One turn moves every row onto another: examples first, then more rows asked
nide: [  0  -5   0 -14 -10  -1   0   0  -5   8 -10  -3   1  -4 -12  -8  -5  -1
   6  -8  -7  16 -14 -17  10   5  -7  -9   4  -6  14   9  -6 -10]
vedit: [ -4  -5   9   3  -7   6  -4  16  -3  -9   5  -4  -1  -3   0  -4  -8  -6
  15 -10 -16  -4   8  -3   6   8 -15 -18  13  -4   3 -12  13  15]
Genet: [ -2   3 -13  -4   3  16  12  -3  13   2   9   6  10   0  -7  14  -2   3
   9  -5  -9 -11 -13 -11  11  -2 -12 -14  -6  -7   5  13  24  11]
rim: [ -8   7  -9   4  -1  -4  -3  -4   1  -7 -14   2   3  -1 -12  -4  -3   0
   7  -4  12   5 -11  -2  21  14   9  -5  10  -5  16 -11  -2  -4]
tuz: [-13   2 -12  13  -9  -5   2  -1  -1  -3  14   1   3  -8  -4  -4  -6  10
  -6  -8  -5  11   9 -14   0   0   3 -17   2  -7  13  11  21  -5]
ruto: [-18 -15  -6  -1  -5  -1   1   6   4   0  17  14   4  -2 -11 -18  -5  -1
  -1   1  -5   6 -13  -9  14  19   6 -20  15   4   6   4   8   3]
Tutuk: [  2   2   1 -13  -4  14   9   3   4  -6   0   0   3  14 -14  -6 -11   1
  13 -12 -15   2   7 -10   9  12 -12 -10   7  -5  13  -3  19  18]
tudet: [ -3  -9  -7  -2  -6   2  -8   9   5  -9   9   4   8  -2  18  -8  -5 -13
   7 -18   0   7  10  -7   5   3  -2 -19   8   6   0   8  20  -4]
Pib: [-12  -8 -12   9  -2   3   8   8   6  -8   3 -18  15 -11  -8  11  -5 -10
  13  -6  -2   0   3  -9   4  13 -13  -7  12  -4 -11   9  18  10]
Silaz: [ -9  -2 -18  10  -4  15  -4   8   5   2   6  12   1 -12  -7  11  -1  -9
   9 -10  11   5 -11  -2  12   8  -2   5   5  -6  -4   2  -7   2]
nudi: [-15  -2 -14   5 -15 -11   5   3  -3  -6   7  -7  11 -14  -2  17 -16   0
  18  -2  -9   2 -11   1  15  -2  -7 -15  12  -6  -2   8  18   4]
Pif: [-13  -3 -18   2 -11 -12   6   0  -4  -4   8  -9  12 -17  -1  10 -16   1
  15  -1 -12   1  -9   0  17  -4  -7 -17  11  -2  -4   8  17   3]
Rafur: [ -1  -6   1 -11   2   0   5   5   5  -8   2  -1   9   6 -12  26   6   3
  -6  -4  -3 -10  -4 -15   7   1 -12 -15  -2   3   3   5  20   0]
subu: [  4   6  -1 -10  -2  27   2   4   5 -15   6   6   7  -1 -11 -14 -14   0
  11   3  -6   2  -1 -12  19  10   1  -7   5   5  14  -5   6   8]
Lep: [ -6  -6   1  -2  -5  19 -11  23  -3  -9   7   6  -3 -10  -8 -11 -14  -8
  11  -2 -19   3  -3  -1  17   2   3 -13  11   0   8   2   1   7]
Loret: [ -7   8  -7  14  -5  -3  -3   7   2   9  21  -1   2  -7 -16 -11   3  -2
  16  -1   9  16  -5  -7   2  11   7  -8  13  -8   7   0  15  -4]
ges: [  2  -3   2   7   0   4   1 -13   4 -11   1   1  -4   2  10   1  10  13
  20   0   0  -5  -1   1  10   7   4 -11   1   0  18  -1  14  -2]
kuf: [-14  -3 -18   9  -5  13   0  10   4   3   4  13   0 -12  -7   9  -1  -4
   9 -12  13   6  -5  -6  12   9  -1   5   4  -3   0   1  -6  -3]
kiz: [  3  -2   2   2   5  -9   0  -7  -1  -8   4  -7   9   3   0 -10  -3   7
  -7 -12  -6   6  -4 -10  11  -9   7 -20 -16   1   2   6  14   2]
gama: [  6   2   2   0   3  11  -6   4   3 -13   0  11  14  -8 -14  13 -14  -4
  11   0   1   9 -15 -10  26   7  -6 -10 -14  -5   0  -1  10 -10]
labam: [  3  -7   2  -8   8   2   4   7   4  -7   6  -4   4   8  -9  26   5   2
  -6  -5  -2  -9  -4 -14   7   0 -11 -12  -3   5   2   8  17  -2]
vevem: [ -2   5  -6  -9  14   7  -6 -12   3  -9  -2   4  12   1 -17  -2   5 -15
  13   3  -2   6 -18  -3  22  18  -8 -12  -7  -4  -7  10  12   0]
big: [ -2   1 -19   3   6  -6   0  13   7   1  13  -7 -10   6   2   6  -1  -9
  -4   0 -18  18   4  -2  19  11  -2 -10  10  -5   9   7  17   7]
fozod: [  5   5  -4   1  -5  -5   2   4   2   5  18  -6   5   2  12   4   0  -7
   0  11 -13  -8   1  -4   0   1 -16 -15  -1   1   0  13  12   0]
gifim: [ 10  11  -5  -1   4  -2  -1   5  -2  -6  -4   7  -9  21  -3   5  -2  -1
   4   1   2   8  -9   1  13  10  -9 -14 -12 -14  10   5  15  -1]
sabu: [-17  -5  -9   0  -9  -6  -1   5   5  10   2 -10  12 -11  -6  -4  -4  -5
   4  -1 -11  -4   1  -4  11   4   6   1  19   7   8  16  -2  -5]
Migeg: [  1   3  10   4 -14   6  -3   2  -4  -5   9  -8  -2   5 -22  -3  -3  11
   6  -1   8  12 -12 -10  21  19  -2  -3  -2  10  10  -1  11   8]
Nufus: [-14 -11  -8   0   1   2  -3  10  -8  -4   4   9   7 -12 -28   8   0 -12
   9  -8   3  -4  -7   7  17   3   2 -12   9 -10  -6  -4  -1   4]
sugel: [ -3   6  -4  -7  14   5  -3 -12   3  -7   0   2   6   0 -17  -2   5 -16
  17   2  -1   9 -21  -2  20  20  -7 -15  -7  -9  -2   6  12  -1]
fil: [-14  16  -3  -1   1  -5  -1   9 -13   0  18  -1   6   4  -2 -13  -3  -6
   6   2   8  -7   0  -8  14   1  -7  -8  11  11  -4  -2   0  -1]
guna: [ 11   1   5   1   8  -6  -5   7   4   9   8  -7   3   6 -14 -11   8  -5
   8 -10   7  14 -15  -8  10   0  11  -7  -4  -1  -2  -2   6   2]
kimem: [ 12   9  -5 -11 -13   6  -6  -3  -5   2   7 -10  -5   1  -5   0   4  -4
   7 -21  -3   7  -5   3  15  -6  -6 -18  -3  -2  12   2  21  14]

subu moves to Tutuk
Pif moves to kuf
big moves to fil
Where do these go?
ruto moves to Migeg
Rafur moves to nudi
Loret moves to guna
fozod moves to sabu
gama moves to Genet

